128 stands for zero in the data rows.
Each row below has a hidden score, from 0 to 20, with 10 about the middle. What is it? The score is a weighted sum of the row's numbers plus the product of two more (or one squared), each taken from its middle value.
tensor([215, 155, 182, 106,  75, 119, 136, 122, 146, 112, 183, 117, 189, 141, 142, 117, 106, 104, 121, 133, 130,  82, 123, 163]) 9
tensor([150, 167, 135,  79, 102,  99, 148, 102, 133, 115, 149, 170, 168, 115, 150, 114, 104, 127, 133, 114, 125, 146, 125, 143]) 17
tensor([163, 123, 121, 130, 159, 140, 129,  98, 140, 123, 113, 122, 103, 119, 116, 110, 125, 120, 115, 112, 163, 103, 132, 150]) 7
tensor([139, 165,  97, 113, 105, 131, 123, 127, 129, 117, 169, 143,  90,  86, 108, 188, 177, 163,  89, 154, 103, 124,  78, 116]) 9
tensor([124, 108, 119, 110, 133, 127, 129, 125, 128, 126, 145, 181, 107, 112, 107, 149, 146, 139, 134, 134, 108, 120,  84, 132]) 9
tensor([133, 159, 103, 127, 112, 111, 140, 116, 154, 117, 117, 165, 120, 106, 130, 116, 124, 108, 154, 115, 169, 142, 130, 152]) 10
tensor([177, 152, 123,  83,  90, 146, 121, 125, 141, 116, 159, 118,  52, 105,  91, 178, 175, 148,  85, 158, 145, 183,  77, 132]) 8
tensor([119, 145, 141,  94, 113, 130, 139, 113, 136, 116, 119,  46, 123, 173, 166,  92,  81,  95, 131, 124, 131, 138, 160, 135]) 10
tensor([105, 130, 112, 132, 119, 151, 132, 123, 122, 123, 100, 116, 142,  95,  82, 173, 170, 160, 145, 150, 121, 186,  86, 137]) 8
tensor([129, 126, 133, 150, 162, 162, 133, 139, 129, 121, 197, 146, 116,  95, 135,  98, 117, 128, 152, 136, 115,  64, 150, 117]) 11
tensor([121, 159, 167,  99, 129, 126, 137, 109, 138, 133, 165, 112, 179, 170, 160,  97, 102, 115, 153, 103, 150, 152, 160, 132]) 12
tensor([107, 110,  84, 140, 146, 128, 126, 167, 118, 131, 130,  68, 191, 129, 122, 122, 132, 127, 127, 111, 125, 149, 127, 151]) 7
tensor([177, 107,  98, 152, 121, 110, 119,  71, 130, 119, 147, 131, 129,  66,  72, 209, 199, 177, 122, 163, 109, 157,  65,  94]) 12
tensor([130, 154, 112, 156, 150, 145, 122, 118, 114, 136, 153, 106,  85, 138, 125,  97, 125, 131, 173, 108,  89,  90, 144, 138]) 7
tensor([155, 152, 151,  98, 100, 113, 146, 125, 161, 104, 127, 177, 130, 102, 133, 128, 121, 142, 152, 131, 104, 130, 132, 129]) 14
tensor([ 97, 116, 132, 108,  95, 138, 122,  87, 133, 115, 189, 189,  99,  70,  94, 198, 196, 163, 102, 177,  75, 103,  70,  92]) 17
tensor([144, 127, 159, 101,  65,  91, 138, 117, 146, 111, 138, 103,  71, 113, 137, 138, 123, 122, 134, 124, 131,  82, 127, 129]) 10
tensor([139, 165,  89, 159, 150, 104, 122, 117, 105, 152, 121, 128, 154, 188, 152, 102,  87, 109, 146,  93, 143, 162, 179, 118]) 18
tensor([162, 135,  43, 185, 162, 138, 117, 121, 100, 139,  73, 145, 166, 141, 139,  91, 112, 130, 117, 117, 115, 111, 136, 136]) 13
tensor([ 87, 113,  91,  88, 102, 124, 134, 125, 144, 116, 148, 113, 114, 121, 114, 153, 156, 164,  90, 130,  98, 197, 109, 115]) 16
tensor([115, 102, 161, 151, 142, 113, 130, 131, 122, 129, 157, 128, 162,  95, 102, 163, 161, 161, 120, 152,  85, 129,  92, 114]) 11
tensor([141, 120, 172, 119, 100, 123, 139, 137, 134, 123, 189, 107,  91, 105, 124, 150, 131, 121, 105, 129, 146, 141, 105, 119]) 11
tensor([164, 133, 107, 106, 117, 111, 150, 101, 138, 124, 158,  84, 150, 116, 133,  96, 106, 108, 133, 101, 193,  97, 139, 133]) 14
tensor([102,  95, 102, 218, 192, 134, 100, 148, 122, 160, 117, 122, 103, 133, 141, 100, 112, 113, 121, 119, 114,  94, 132, 120]) 9
tensor([118, 117,  61, 137, 156, 146, 124, 117, 122, 141, 122, 118, 131, 167, 143,  91,  97, 112, 113, 112, 141, 121, 195, 160]) 11
tensor([142, 154,  98, 128, 123, 117, 149,  99, 153, 128, 159,  86, 147, 211, 180,  98,  66, 105, 182, 122, 182, 117, 177, 149]) 14
tensor([144, 106, 135, 158, 159, 144, 128, 129, 114, 150,  89,  91, 155, 139, 115, 106, 111, 130, 154, 124, 144, 125, 132, 144]) 10
tensor([126, 103, 137, 130, 124, 141, 121, 116, 111, 128, 109, 107, 111,  80,  99, 170, 164, 145,  33, 146, 138, 177,  97, 116]) 17
tensor([140, 138, 112,  95, 117, 137, 140, 144, 133, 126, 127, 138, 146, 164, 139, 100,  95,  98, 155, 112, 170, 184, 153, 134]) 10
tensor([147, 119, 127, 104, 126, 146, 125, 119, 128, 132, 141, 133, 101, 114, 113, 119, 124, 121, 126, 119, 121,  88, 113, 163]) 4
tensor([134, 117, 111,  89,  94, 119, 123, 171, 132, 119,  95, 150, 158,  65, 103, 171, 162, 150, 109, 150, 105, 133,  82, 123]) 6
tensor([147,  91, 114, 131, 120, 137, 123, 115, 126, 108,  96, 129,  81, 109,  92, 193, 192, 156, 185, 163,  72, 119,  77,  85]) 3
tensor([105,  94, 136, 143, 160, 102, 116, 117, 101, 139, 125,  92, 132, 134, 128, 127, 129, 133, 124, 124, 149,  95, 126, 147]) 5
tensor([103, 149, 101, 141, 138, 128, 127, 114, 110, 128, 118, 135, 151, 119, 129, 130, 144, 128, 126, 124, 121,  75, 119, 132]) 9
tensor([129, 116, 136, 149, 100, 119, 141, 116, 141, 120, 156, 141, 137,  97, 117, 159, 158, 134, 110, 149, 107, 123, 100, 136]) 13
tensor([ 72, 135,  82, 158, 135, 141, 117, 123, 121, 144,  96, 147, 152,  76,  89, 190, 192, 161, 150, 160,  70, 155,  66,  88]) 10
tensor([ 99, 116, 128, 126, 130, 119, 130, 103, 137, 136,  97, 164, 192, 135, 130, 125, 135, 140, 118, 125, 128, 114, 125, 147]) 11
tensor([147, 154, 110, 120,  87, 121, 144, 121, 150, 127, 199, 119, 152, 166, 172,  96,  72,  98, 190, 114, 192, 127, 176, 116]) 17
tensor([158, 152, 147,  94, 116, 137, 131, 148, 133, 118, 135, 139, 127, 144, 142, 112, 121, 126, 137, 125, 142, 124, 132, 152]) 5
tensor([166, 180, 111,  73,  73, 101, 145, 105, 148,  99, 124, 129, 123, 131, 122, 159, 154, 121,  96, 136, 102, 162,  96, 130]) 11
tensor([149, 139,  55,  94, 112, 122, 137,  68, 136, 127, 182, 141, 138, 151, 120, 131, 132, 116, 121, 122, 106, 116, 123, 153]) 15
tensor([ 84, 137, 130, 100, 109, 121, 132, 118, 127, 121,  87,  86,  67, 108, 102, 150, 141, 145, 124, 142, 136, 186, 105, 143]) 7
tensor([151, 152, 158,  68,  95, 121, 149, 122, 137, 111, 122, 119, 175, 166, 126, 124, 114, 106,  88, 126, 151,  70, 139, 153]) 6
tensor([160, 151, 106, 114, 109, 130, 136, 165, 139, 116, 122, 129, 170, 151, 148,  90,  82, 100, 157, 127, 166,  34, 177, 137]) 6
tensor([103, 132,  83, 139, 175, 135, 111, 149, 117, 143, 136, 146, 121, 107, 109, 136, 144, 133, 122, 123, 103, 170, 112, 141]) 9
tensor([157, 156, 118,  86,  77, 109, 126, 121, 143, 112, 216, 194,  95,  75, 120, 157, 151, 141,  61, 138, 190, 133,  97, 153]) 10
tensor([201, 150, 147,  69, 107, 110, 140, 108, 136, 118, 147,  74, 135,  90, 124, 137, 124, 138, 113, 103, 150,  96, 127, 145]) 8
tensor([116, 150, 166,  88,  99, 123, 165, 111, 149, 123, 117, 101, 183, 169, 203,  99,  69,  60, 126, 147, 170, 132, 198, 106]) 17
tensor([130, 121,  93, 169, 160, 144, 120, 127, 114, 134,  97,  98, 130,  61, 114, 129, 138, 141, 160, 114, 163, 133, 119, 116]) 13
tensor([170, 145, 137, 116, 104, 124, 131, 162, 129, 125, 136, 151, 119, 104, 106, 150, 145, 140, 149, 128, 125, 174, 117, 113]) 10
tensor([113, 152,  90, 128, 112, 145, 134, 107, 128, 128, 161, 127, 130, 133, 110, 124, 132, 107, 114, 123, 162, 147, 122, 140]) 11
tensor([127, 156, 143,  92,  92, 132, 149, 136, 142, 111, 193,  95, 121, 120, 136, 115, 116, 132, 122, 117, 148,  84, 151, 137]) 12
tensor([136, 135, 103, 103, 127, 124, 124, 112, 138, 140, 122,  99,  84, 141, 170,  92, 110,  82, 137, 118, 178,  93, 146, 131]) 6
tensor([126, 146, 158, 142, 142, 122, 137, 112, 109, 129, 112, 130,  96, 123, 142, 134, 125, 136, 111, 136, 106, 122, 106, 142]) 10
tensor([ 50, 100, 110, 246, 231, 156,  77, 183, 129, 199, 120,  64, 152, 118, 122, 108, 138, 142, 137, 126,  78, 116, 111, 135]) 7
tensor([133, 146, 162, 107, 105, 118, 128, 111, 147, 103, 166, 154, 130, 119,  88, 174, 175, 165, 137, 150, 132, 184,  91, 102]) 11
tensor([102, 141, 102, 157, 152, 152, 136, 142, 112, 138,  85, 197, 169, 156, 144, 126, 134, 130, 108, 134, 148, 167, 112, 129]) 12
tensor([125,  99, 160, 109, 132, 139, 140, 137, 114, 132, 120, 146, 123, 125, 114, 113, 122, 128, 192, 117, 146, 143, 129, 125]) 5
tensor([171, 124, 151, 118,  93, 116, 133, 158, 138, 117, 121, 100, 172,  68, 117, 135, 138, 143, 122, 124, 168, 124, 128, 138]) 9
tensor([103, 139, 176, 136, 135, 127, 120,  92,  99, 130, 114, 173, 117, 139, 121, 120, 133, 154,  57, 121, 178, 142, 113, 135]) 12
tensor([128,  86, 171, 145, 146, 127, 131, 121, 123, 130,  79, 145, 137, 122, 158,  92,  92, 110, 114, 125, 146,  76, 143, 128]) 9
tensor([156, 118, 155,  94, 134, 129, 139, 110, 123, 120, 162, 103, 179, 134, 170,  93,  97,  98, 160, 126, 128, 130, 177, 146]) 9
tensor([139, 102, 143, 109, 120, 126, 131, 116, 121, 127, 135, 102, 178, 105, 102, 167, 160, 168, 104, 144, 145, 163,  91, 133]) 8
tensor([187, 129, 153, 114,  95, 122, 113, 131, 135, 117, 152, 170,  66, 125,  86, 203, 198, 140, 131, 169,  78, 156,  73, 101]) 4
tensor([ 86, 113, 119, 101, 138, 121, 124, 128, 135, 121, 130, 165, 143,  77, 104, 165, 168, 132, 121, 143,  90, 122, 101, 106]) 8
tensor([122, 130, 113, 118, 124, 129, 123, 141, 119, 119, 173, 172, 114,  73, 125, 151, 147, 140, 131, 133, 150, 134, 111, 105]) 10
tensor([ 84, 135,  67, 108, 118, 159, 134,  98, 139, 119, 144, 134, 181, 109, 113, 126, 132, 134, 144, 105, 105, 123, 129, 155]) 14
tensor([ 79, 124, 149, 191, 182, 143,  93, 173, 115, 164,  97, 144,  96, 114, 145,  91, 117, 117, 162, 124, 134, 155, 122,  95]) 12
tensor([183, 122, 149, 104,  75, 128, 121, 110, 140, 100, 111, 164, 125, 104, 101, 197, 203, 135, 125, 167, 143, 120,  85,  82]) 6
tensor([148, 106, 175, 125, 138, 124, 126, 143, 126, 132, 104, 150, 133, 102, 117,  99, 128, 122,  76, 110, 119, 111, 148, 133]) 9
tensor([104, 117, 152, 104, 140, 125, 137, 173, 119, 126, 118, 129, 158, 168, 146, 107,  94, 103, 148, 122, 150, 113, 165, 125]) 7
tensor([147, 144, 154, 100, 108, 104, 136, 123, 139, 126, 128, 162, 112, 147, 117, 155, 157, 145, 115, 137, 115, 164, 105, 129]) 7
tensor([ 86,  96, 121, 151, 182, 149, 119, 131, 123, 139,  73, 123, 160, 135, 116, 124, 138, 129, 113, 126, 143, 187, 107, 147]) 9
tensor([ 82, 122, 113, 122, 115, 143, 126,  97, 127, 113, 120, 152, 135, 127,  82, 206, 196, 170, 117, 172,  87, 176,  73,  94]) 10
tensor([138, 132, 143, 119, 127, 162, 133,  97, 129, 129, 131, 123, 104, 115, 126, 117, 131, 160, 123, 126, 134, 146, 105, 114]) 12
tensor([132, 115, 149,  89, 106, 105, 133, 145, 116, 116, 126, 116,  93, 125,  96, 181, 179, 143, 124, 156,  96, 141,  94, 143]) 2
tensor([116, 118, 135, 113, 112, 126, 121,  96, 114, 130, 145,  59, 132, 103,  97, 152, 147, 120,  99, 125, 168, 169, 104, 113]) 12
tensor([131, 121, 119, 130, 131, 132, 136, 111, 141, 139, 177, 121, 120, 156, 136,  94, 111, 102, 169, 118, 148, 136, 150, 162]) 8
tensor([ 82,  85, 116, 153, 171, 119, 118, 119, 117, 136,  70, 145, 137, 120, 135, 100, 114, 112, 148, 108,  97, 205, 128, 143]) 9
tensor([140, 142, 104, 141, 138, 137, 135, 134, 146, 115,  94, 109, 129, 118, 118, 134, 141, 125, 148, 123, 133, 156, 123, 139]) 8
tensor([110, 116, 161, 166, 152, 135, 127, 137, 118, 138,  97,  78, 116, 117, 133,  98,  92, 141, 180, 109, 122, 115, 162, 127]) 10
tensor([120, 136, 159, 142, 132, 102, 134, 138, 119, 121, 152, 156, 193, 146, 153, 105, 120, 108, 142, 112,  90, 113, 145, 121]) 13
tensor([151, 148, 147, 110,  88,  88, 151, 130, 145, 117, 124, 125, 129, 170, 120, 128, 119, 138, 137, 129, 129,  91, 125, 151]) 10
tensor([146, 100,  68,  94, 133, 137, 140, 137, 127, 123, 165, 163,  75, 131, 133,  93, 108, 116, 123, 113, 118, 162, 145, 143]) 9
tensor([100, 129, 186, 129, 113, 155, 129, 108, 128, 126, 138, 148,  93,  92, 104, 167, 158, 154, 117, 134,  85, 118,  92, 105]) 11
tensor([ 23,  99,  60, 252, 220, 146,  84, 133, 130, 187,  88, 103, 142, 126, 103,  97, 135, 142, 174, 129,  90,  42, 123, 131]) 5
tensor([205, 147, 179,  88,  71,  97, 148, 120, 145, 109, 151, 139, 123, 131, 129, 113, 108, 122,  77, 120, 122, 115, 145, 161]) 10
tensor([105, 124, 107, 135,  99, 103, 124,  68, 124, 118, 139, 165,  94,  89,  97, 174, 172, 152, 119, 145, 163, 148,  90,  99]) 14
tensor([146, 154,  80,  99,  86, 109, 140, 136, 138, 119,  96, 173, 108, 158, 128, 153, 144, 151, 131, 133, 103, 163, 125, 139]) 7
tensor([127, 102, 134, 125, 133, 124, 133, 129, 123, 124, 104, 126, 126, 131, 138, 110, 118, 136,  80, 118, 126, 178, 138, 130]) 11
tensor([152, 110, 130, 109,  88, 116, 124, 123, 137, 105, 136, 155, 101, 107,  94, 200, 190, 161,  71, 168,  28, 132,  73,  86]) 11
tensor([143, 121, 139, 147, 147, 151, 129, 146, 123, 140,  93, 119, 154, 115, 138,  92, 111, 101, 159, 120, 120, 101, 140, 131]) 9
tensor([111, 109,  97, 134, 120, 119, 130, 152, 125, 131, 130, 102,  94, 140, 143,  98,  96, 104, 137, 115, 156, 132, 154, 163]) 6
tensor([102,  94, 102, 174, 159, 137, 104, 155, 110, 134,  61, 100, 110, 117, 126, 101, 129, 133, 125, 130, 124,  89, 131, 109]) 7
tensor([111, 128, 148,  98, 113, 139, 134, 111, 129, 123, 129, 110, 124, 166, 126, 107, 118, 121, 109, 123, 108, 121, 139, 144]) 7
tensor([168, 121, 124, 109, 122, 146, 138, 155, 138, 116, 136, 121, 157, 160, 166,  95,  82, 109, 155, 112, 169, 154, 172, 133]) 10
tensor([162, 132, 181, 116, 124, 111, 149, 145, 136, 124, 142, 125, 126, 158, 163,  92,  69,  92, 128, 115, 184, 145, 190, 118]) 14
tensor([135, 139, 134,  99, 136, 137, 127, 138, 132, 126,  59,  63, 140,  97, 108, 157, 154, 141,  82, 140, 126, 105, 107, 139]) 11
tensor([136, 157, 114, 131, 103, 132, 131, 116, 120, 130, 121, 151,  85, 121, 128, 119, 123, 111,  49, 115, 120, 116, 123, 147]) 12
tensor([128, 152, 133,  84, 123, 108, 131, 151, 129, 113, 116, 121,  96, 159, 147, 109, 120, 110, 147, 117, 134, 138, 150, 131]) 5
tensor([148,  76, 122, 139, 116, 134, 121,  97, 133, 125, 132, 115, 103,  87, 107, 186, 187, 174, 133, 166,  75, 148,  81, 117]) 8
tensor([138, 105, 141, 130, 113, 131, 133, 149, 115, 125, 111, 101,  94, 117, 120, 135, 130, 139,  94, 128, 128, 139, 118, 133]) 9
tensor([129, 122,  74, 157, 146, 133, 125, 111, 118, 129, 145, 114, 139,  98, 125, 161, 167, 133,  73, 143, 113, 126,  98, 138]) 11
tensor([146, 169, 114, 123, 121, 127, 131, 120, 121, 122, 126, 180, 104, 135, 108, 157, 155, 152,  93, 144, 129, 145, 102, 142]) 9
tensor([ 74, 141, 154, 151, 162, 144, 112, 154, 110, 133,  86,  97, 151, 204, 163,  96,  89,  96, 188,  79, 188,  87, 195, 111]) 11
tensor([ 93,  85,  41, 147, 178, 123, 111, 140, 122, 149,  44, 135, 145, 164, 116, 126, 129, 124, 177, 129, 159, 112, 115, 107]) 3
tensor([ 95, 123, 142, 130, 116, 140, 130, 106, 124, 132, 150,  63, 109, 130, 149, 109, 110, 128, 167, 120, 148, 109, 141, 151]) 8
tensor([149, 104,  90, 129, 135, 139, 129, 129, 137, 116, 138, 159, 128, 100, 109, 177, 172, 144,  51, 152, 107, 150,  84, 120]) 10
tensor([121, 142, 200, 131, 114, 147, 137, 141, 140, 137, 108,  93, 128, 149, 153,  96,  83, 110, 150, 116, 107, 158, 171, 147]) 12
tensor([123, 126, 154,  92,  94, 107, 140,  99, 142, 118, 127, 157, 127, 134, 132, 129, 130, 143, 110, 121, 135,  94, 120, 140]) 15
tensor([178, 142, 169, 108,  80, 123, 136, 138, 145, 110, 190,  98,  71, 151, 113, 161, 150, 155, 128, 140,  69,  54, 106, 134]) 7
tensor([159, 142,  95, 169, 141, 152, 118, 208, 122, 146,  93, 155, 135, 134, 114, 124, 134, 131, 114, 121,  85, 101, 118, 139]) 10
tensor([143, 149, 132, 145, 120, 130, 140, 111, 129, 118, 102, 125,  70, 113, 139,  97,  98, 143, 142, 117, 160, 141, 150, 144]) 11
tensor([146, 130, 112, 126, 113, 112, 138, 108, 121, 126, 175, 134,  83, 106, 129, 134, 134, 137, 143, 125, 115, 191, 113, 151]) 11
tensor([136, 108, 122, 145, 146, 136, 122, 154, 118, 133, 157, 124, 149, 122, 120, 139, 130, 155,  96, 124, 152, 166, 126, 138]) 10
tensor([141, 141, 160,  75, 124, 107, 132, 134, 129, 115, 190,  99, 108,  95, 134, 109, 111, 111, 118, 103,  97, 131, 139, 141]) 9
tensor([ 95, 116, 111, 116, 123, 155, 131, 129, 127, 130, 159, 101, 145, 147, 102, 176, 173, 165, 110, 146, 108, 156,  83,  96]) 11
tensor([ 90,  77, 120, 170, 169, 140, 120,  97, 116, 142, 118,  68, 156, 178, 153,  94,  92, 115, 171, 118, 149, 154, 174, 108]) 12
tensor([118, 135, 148, 109, 117, 152, 127, 119, 131, 115, 120, 193, 125,  96, 133, 125, 134, 155, 118, 106, 173, 124, 119, 162]) 7
tensor([130, 134, 149, 151, 168, 120, 126, 110, 110, 143, 145, 127, 159, 162, 141, 100, 109, 121, 150, 115, 132, 136, 139, 126]) 11
tensor([151, 173, 138, 122, 131, 114, 138, 162, 128, 131, 144,  89, 107, 103, 107, 140, 136, 141, 109, 118, 125,  98, 120, 152]) 8
tensor([190, 112, 155, 124,  99, 137, 128, 101, 133, 117, 158, 137, 131, 128, 126, 140, 131, 145, 143, 133, 114, 184, 120, 118]) 11
tensor([152, 148, 137,  92, 108, 130, 139,  99, 132, 123, 167, 170, 120, 115, 120, 161, 159, 139, 116, 142,  93, 160,  93, 147]) 10
tensor([149, 138, 180, 111, 118, 145, 146, 150, 146, 128, 150,  77, 181, 248, 159,  91,  68,  74, 187, 118, 167, 108, 181, 106]) 8
tensor([143, 183, 144,  94, 101, 117, 149, 146, 144, 121, 139, 114, 151, 155, 153,  90,  82,  95, 141, 109, 204,  73, 177, 130]) 10
tensor([120, 113, 102, 130, 152, 144, 125, 152, 126, 142, 201, 133, 139, 115, 114, 122, 130, 132,  89, 122, 106, 140, 136, 119]) 11
tensor([ 91,  96, 126, 180, 173, 113, 110, 157, 114, 150, 122,  89, 135, 109, 114, 128, 131, 122, 141, 130,  85, 150, 106, 145]) 7
tensor([125, 123, 162, 135, 145, 105, 120, 137, 140, 135, 132, 166, 129, 146, 107, 128, 133, 112, 100, 127, 105, 143, 114, 146]) 6
tensor([158, 155,  96, 114, 127, 113, 123, 145, 128, 126, 145, 156,  60, 103, 105, 170, 169, 139, 104, 144,  98, 135,  87, 124]) 6
tensor([190, 156, 152, 134, 105, 105, 125, 130, 132, 135, 100, 106, 105,  84, 128, 137, 135, 135, 108, 125, 154, 126, 122, 153]) 13
tensor([184, 149,  70, 127, 123, 115, 131, 104, 129, 127, 176, 148, 110, 141, 139, 123, 127, 111, 124, 111, 149, 159, 140, 122]) 13
tensor([115, 155, 120, 118,  88, 129, 135,  98, 141, 114, 104, 125,  97, 132, 132, 140, 137, 155, 132, 139, 138, 139, 128, 127]) 10
tensor([134, 140, 139, 112, 109, 121, 130,  99, 128, 120, 141, 168,  95, 145, 130, 126, 127, 142, 164, 132, 114, 150, 152, 140]) 8
tensor([142, 125,  93, 118, 132, 135, 132, 138, 127, 121, 149,  95, 141, 166, 143, 121, 118, 113,  85, 124, 105, 161, 129, 130]) 11
tensor([145, 165, 125,  83, 131, 123, 152, 107, 137, 114, 161, 137, 148, 120, 125, 112, 117, 107, 141, 119, 113, 151, 136, 140]) 12
tensor([109, 132,  91,  84, 118, 118, 131, 146, 139, 123, 124, 134, 148,  75, 126, 132, 130, 141, 118, 131, 177, 139, 114, 129]) 9
tensor([135, 151, 158, 114, 107, 138, 141, 114, 141, 126, 133, 120, 156, 158, 146,  97,  96, 105, 132, 127, 144, 108, 159, 129]) 11
tensor([144, 127, 180, 140, 131, 120, 130, 130, 132, 133, 115, 143, 122, 104, 105, 159, 157, 125, 115, 132, 156, 149, 110, 132]) 11
tensor([204, 166, 118, 115, 103, 141, 148,  79, 143, 114, 102, 140, 109, 132, 142, 114, 111, 108, 113, 122, 220, 159, 137, 135]) 15
tensor([148, 169, 157,  95, 105,  89, 119, 128, 143, 107, 132, 158, 110, 110, 103, 193, 186, 170, 146, 171,  83, 128,  77, 117]) 4
tensor([ 73,  42,  73, 229, 209, 151,  70, 150, 106, 170, 123, 134, 213, 198, 173,  95,  80, 123, 196, 125, 183, 100, 186,  83]) 10
tensor([164, 149, 139, 101, 111, 138, 125,  84, 116, 122, 141, 214,  59, 126,  87, 175, 166, 152,  66, 139, 103, 189,  97, 112]) 12
tensor([170, 147, 119, 136, 169, 151, 122, 102, 124, 132, 111,  60, 179, 123, 140,  91, 100, 127, 150, 115, 114, 132, 163, 136]) 14
tensor([148, 152, 100,  86, 107,  97, 122, 122, 135, 118, 104, 149, 120, 121, 108, 157, 159, 152, 115, 134, 171,  90,  98, 155]) 2
tensor([117, 149, 116, 144, 105, 122, 148,  99, 135, 115, 141,  74, 149, 148, 133,  94,  93, 103, 137, 121, 119, 128, 159, 128]) 16
tensor([109,  92, 124, 157, 174, 144, 110, 153, 114, 155, 128, 124, 106, 110, 101, 163, 166, 127, 102, 141,  58, 117,  90, 130]) 6
tensor([121, 127,  69, 123,  94, 111, 120, 106, 137, 117, 165, 100, 131,  83, 102, 171, 170, 142,  89, 159, 156, 136,  88, 131]) 10
tensor([172, 116, 100, 112, 140, 124, 136, 167, 127, 117, 154,  85, 104,  98, 126, 102, 118, 116,  82, 104, 104, 165, 132, 128]) 11
tensor([ 23,  78, 128, 191, 200, 156,  93, 140, 140, 176,  45, 136, 184, 146, 141,  90, 106, 129, 177, 119, 128,  90, 170, 118]) 6
tensor([206, 161, 203, 144, 112, 116, 141, 121, 148, 108, 116, 169, 118,  86, 110, 134, 129, 155, 109, 122,  75, 125, 123, 159]) 10
tensor([137, 171, 138, 151, 122, 122, 136, 141, 137, 133, 139, 144, 127, 151, 148, 113, 119, 141,  71, 122, 118,  83, 117, 140]) 13
tensor([141, 135, 216,  65,  47,  89, 134, 137, 152,  98, 171, 106, 116, 157, 128, 151, 144, 121,  91, 146, 126, 150, 100, 155]) 6
tensor([ 80, 119, 105, 148, 131, 143, 123, 146, 122, 127, 147, 103, 131, 108, 111, 154, 155, 144,  81, 141, 130, 138, 111, 153]) 8
tensor([112, 102,  58, 169, 161, 152, 108, 127, 100, 137,  71, 105, 121, 135, 112, 103, 119, 145, 116, 114,  79, 142, 149,  92]) 13
tensor([139, 144, 121, 118, 114, 103, 153, 132, 129, 126, 205, 113, 138, 167, 164,  93,  79, 114, 178, 118, 190, 124, 174, 135]) 15
tensor([128, 116,  79, 133, 138, 133, 133, 130, 114, 142, 127, 129, 110, 126, 133, 112, 129, 154, 133, 119,  97, 141, 132, 154]) 8
tensor([101,  95,  93, 154, 152, 166, 117, 159, 112, 143, 101, 134, 221, 176, 206,  99,  64,  48, 192, 113, 161, 115, 188,  70]) 17
